A single turn carries every row of the set below to another of its rows. Some are shown first; where does it send the rows asked next?
Z_571: [  3   2  -1  14  12 -14 -20 -18   2  -4  15   9  -5  -8   7 -11   7   7
   0  -2  18 -18]
Z_77: [  4  -8   7   7   4  -3 -14 -18   3  16   8   7   6  -4  29   1   5  13
   4  19  23  -3]
Z_130: [ -9   8  -8   5  -3  -5 -12  -7   8 -26   8   1   0 -14  12  -3   7   7
  16   0   5  -2]
Z_134: [-10   4 -11   1   2 -10 -16 -13   5  -8 -10 -11 -11   3  29   1  -1  17
  12  12   8  13]
Z_5: [ -1  -1 -12  -1   5  11   0 -19  -2   9   8   2  -4   4  21  -5   8  25
  10   4  18 -11]
Z_106: [ -2   5  -2   6   6  -8 -13 -15  13 -17   4   7 -12 -15   8   8 -13   4
   0   2   4   4]
Z_298: [  2   9   4 -11  -5   4  -8   1   7  17   8   6   8 -15  20   1  -4   4
   8  -5  13  -7]
Z_803: [  1   5  -4   5  11  10 -30   1  -4   3   4   3   0  -4   6 -11   8   9
  12   8  11  -2]
Z_718: [  1   9  -7   0 -15  -8 -23 -11  -2  -8  20  -4  -9  -8  24  -7   4  13
  14   7  -2  -3]
Z_699: [  0 -12   5   4   5  -9  -6  -7  -9   6 -12   9   2   0   9   4  -2   5
  -3   7  15 -11]
Z_302: [  1   0 -14  -2   6  11  -2 -22  -3   8   6  -1  -1   2  17  -5  10  23
  10   5  17 -12]
Z_181: [-10   0 -12   1   3 -10 -15 -13   2 -10 -11 -11 -13   4  27   2  -2  15
   8  11  10  11]
Z_89: [ 0 -6 -8 -2  0 -6 10 -8  4  9 12 -2 -2 -8 19 -9 13 -1  0 -7 16 -6]
Z_865: [ -9   8   2   6   0 -19 -19 -17  13  -7   0  -3  -8  -4  26  15 -15  20
   8   4  11  -3]
Z_868: [ -9   1 -11   1  -8  -5 -18 -17   5  -6  10 -12  -9   5  16 -14  -5   3
  -3  12   2   7]
Z_470: [ -1 -13   5   3   9  -9  -4  -9  -9   5 -13  10   5  -3  12   2  -2   5
  -2   6  13 -10]
Z_562: [ -9  10  -4   3  24   0 -17 -14  18   4   5  -5  -3  -2  21   2   4  10
   4  -4  27   5]
Z_501: [ -6   6   9   2  -1 -17 -25  -3  -4   9   3  -6   2   4  26 -12  12   1
  12  -2  20  -1]
Z_278: [ -8   7   2  10  -2 -22 -17 -18  10  -6   2  -3  -8  -3  28  14 -15  18
   5   3   9  -2]
Z_981: [ -2  -8   0 -10  13  -1 -13  -3   2  -2   2   1   0 -10  19   2  -7   6
  19   0  26 -22]
Z_589: [  1  10  -6   3 -17 -11 -22  -9  -2  -8  19  -2  -8  -8  25  -6   2  10
  10   5  -4  -4]
Z_779: [  0   7 -10  -1  10 -11 -18 -12  -6  15  -1  -9 -12   4  14  -5  -7   9
  -3 -14  12  -4]
Z_60: [ -1   5  -2   7   3 -10 -14 -12  14 -14   5   7 -10 -18  10   9 -12   2
   1   1   2   5]
Z_816: [  0  -5  -6  -3   1  -6   9 -12   1   6  15   0  -1  -7  19  -6  13  -3
  -1  -9  18  -5]
Z_362: [ -1  -8  -1 -11  14  -4 -13  -3   5  -1   1   3  -1  -7  17  -1  -8   7
  20   0  29 -18]
Z_557: [  3  -8  10   7   4  -3 -10 -19   2  17   9   5   5  -5  27   0   1  15
   5  19  23   0]
Z_849: [  4  16   7  16   6  -8 -12 -13   0   8  -3   6  -4 -13  16  11  16  16
   6  -6  14  -1]
Z_573: [ -8   0  -9   3 -10  -8 -20 -18   5  -3   9 -11  -6   5  20 -13  -4   3
  -4  12   0   8]
Z_994: [ -7  10  -6   4  -2  -6 -15  -7  10 -25   6  -1   2 -16  14  -2   7   8
  20   4   4  -1]
Z_165: [  3   8   3  -8  -3   3  -8   1   6  17   9   6  10 -13  19   4  -5   6
  11  -7  13  -5]

Z_803 turns into Z_571
Z_278 turns into Z_134
Z_573 turns into Z_718
And these:
Z_699 turns into Z_77
Z_470 turns into Z_557

A single turn carries every row of the set below to another of its rows. Some are shown first; where does it send the rows asked next?
Z_284: [  7  -3   0   1   8 -13   6  -9  -6  13 -21  -4]
Z_401: [ 19  10  -5  -4  -3 -13  11  11   4  13  -2   6]
Z_774: [ 13  -1   5   5   2 -12 -18  16  -6  22 -12   3]
Z_67: [  2  -2   4   0   4 -10 -19   0  20  14 -12   9]
Z_810: [ 25   9  -2  -6  11 -10   8   8   9  17  -8  -3]
Z_457: [  6  13  -7   1  -8  -8 -23  -5  10  14  -5  -1]
Z_23: [ 18  10  -4   2  10 -14  16   8  11  11  -9   0]
Z_61: [  3   8  -5  -3  -4 -24 -22   7  17   1  -9  -5]
Z_934: [  9   0   9   1   2 -13 -20  -3  22  12  -2  -3]
Z_880: [  7   7   3   2   5 -29   1   5 -13   9  -5  -7]
Z_58: [  7 -14  -1   3 -11 -12  -8  10   8   7 -18  -2]
Z_46: [ 13   2  -7   3   5 -14 -16  17   6  10 -16 -20]
Z_673: [  6  14  -1   2  10 -29 -12  -7  13  12 -23  -8]
Z_558: [ -3   1  -9   3  16 -17   7   9   6  12  -8  -7]
Z_712: [  1   8   0   0  -3 -16 -26   6  -2  12 -20   3]
Z_201: [ 18  12   2   4   3 -12   3   8  -9  17  -5   8]
Z_390: [ 21  15  -2   1   3 -20  13   9   2   9  -7   1]
Z_421: [ 20  12 -10  -2  14 -17   4  13   8   7 -12 -13]
Z_979: [ -3  16  -2   9   7 -22 -11  -3   8  21 -15   8]
Z_723: [ 14  -6   1   3  -3 -10  14   1  10   4 -14   0]
Z_837: [ 12   7  -4 -13   0 -23 -23   2  16   9 -11   2]
Z_474: [ 12  13   4   3   0 -12 -28  -6   4  13 -12  -5]
Z_45: [ -3   7   6  11  -3 -29  -6  -6  15   7 -12   0]
Z_539: [ 22  11   0   3   3 -11  15   0   3  11 -13  -1]
Z_378: [  4   2   5  -2   9 -22 -24  12  12   7 -16  -9]
Z_133: [ -3  -2   5  10  -3  -8 -19   2  12   7 -16  -7]
Z_325: [ 24   8   0  -1  -4 -10  12   2   7   8  -5  -8]

Z_61 turns into Z_474
Z_539 turns into Z_23
Z_880 turns into Z_284
And these:
Z_421 turns into Z_201
Z_457 turns into Z_934
Z_673 turns into Z_979
Z_58 turns into Z_46
Z_712 turns into Z_133
Z_325 turns into Z_810

A single turn carries every row of the set below to another of its rows. Some are shown first; where does it send the rows asked next?
Z_287: [  4   1  -1   3 -13  -6   6  20  -3 -13   5  23 -14  -1   0  -9   4   3
  -4  14]
Z_258: [  0  -6 -12  11  -4 -13  13  14   3 -14  10  10 -18  -4  -9  20  -1   0
   7   5]
Z_807: [ 23   1   0  23  -2  -2  10   8   2 -15   1  14  -7 -16   2  10   5  -1
  -7   1]
Z_135: [ 16   4 -10   5  -3   4   8  10  -5  -7  -3   8 -11   8 -12  18  -6   1
  -2   5]
Z_973: [  8  -6   5  -5   8 -31  11   2 -14 -10   3   0   6 -10 -12  -3  -3  -7
   1   9]
Z_68: [ -1   6   3  19   3 -16 -11   2   4  -9   0  18  12 -16  -2   3   2  -5
 -11  -2]
Z_802: [ 14  -4  -6   2  -8  -8   5  -4   6  -4  -6   7  -2  -2 -13  29  -1  -5
  -7   4]
Z_454: [ 12  -5   6  -3   8 -21  17   4 -18  -8   0  -1  -1 -13 -11 -10  -2  -4
  -4   8]
Z_111: [ 22   4  -9  13  -3   5   5   7  -2  -4  -7   4  -6  -8 -14  15  -4   3
  -9   1]
Z_705: [-21  -3   2   1   2 -16   1  -5   7  -4   3  16  -4  -4  -8  13   2  -7
  -7  -1]
Z_848: [ 14  -2  -5  13  -6   0  20  14  -2 -14   5  13 -22  -6  -1  10   2   2
  -1   6]
Z_591: [-14  -4   0   4 -17 -16   6   4  -3  -4  -6  10  -4  -9  -8 -18  -4 -14
  -4   3]
Z_208: [ 14  -1 -12   5 -10 -10   3  10   0  -8  -2   7  -3   4 -14  26  -7  -2
   1   8]
Z_348: [-10   1   3  10 -13 -17  -1   3  -4  -7  -7  12   6  -8  -4 -17  -4 -17
  -5   0]
Z_4: [ -7   1   6   6 -16 -12   4   2  -4  -7  -8  15   1  -5  -1 -20  -1 -17
  -7   3]
Z_967: [ 10  -6  10  -7  10 -25  13  -6 -13  -8   0   3   4 -10  -9  -4   2  -9
  -4   7]
Z_155: [ -7  -1   0   3 -19 -15   1   6  -3  -8  -5  14  -2  -8  -4 -22  -1 -13
  -2   6]
Z_147: [ 13   1   1  18   6  -9   2  -5   8 -15   3  16  -1 -11   1  21   7  -7
  -4  -5]
Z_275: [ 22   1  -9   5  -3  -1  -4  -3   6  -6  -4   9  -3  -9 -13  19   3   1
  -6   0]
Z_604: [ 16  -3   6  -6   9 -23   7  -1 -13 -11   3   4   3 -14  -9 -11   3  -4
  -1   7]
Z_662: [-15  -9  -5   6 -15 -21  12  18   1  -4   2  11 -10 -10 -11   7  -6   1
  -6  13]
Z_114: [  8  -4   5 -10  10 -23  14   3 -17 -11   5   2  -3  -4 -12  -8  -1  -5
   2   9]
Z_754: [ -3  -6  -4  15   2 -17  10   0   7 -10   5   9  -6  -8  -7  30  -1  -8
   0  -2]
Z_226: [-16   0   1   4 -11 -15  -1   0  -2  -6  -4  12   0  -5  -7 -17  -2 -16
  -2  -1]
Z_22: [  8   5  12  18  -6  -2  11   9  -5  -7  -7  20   0  -9   5  -5   1  -5
 -21   5]

Z_967 turns into Z_973
Z_848 turns into Z_807
Z_135 turns into Z_111
And these:
Z_155 turns into Z_4
Z_68 turns into Z_705

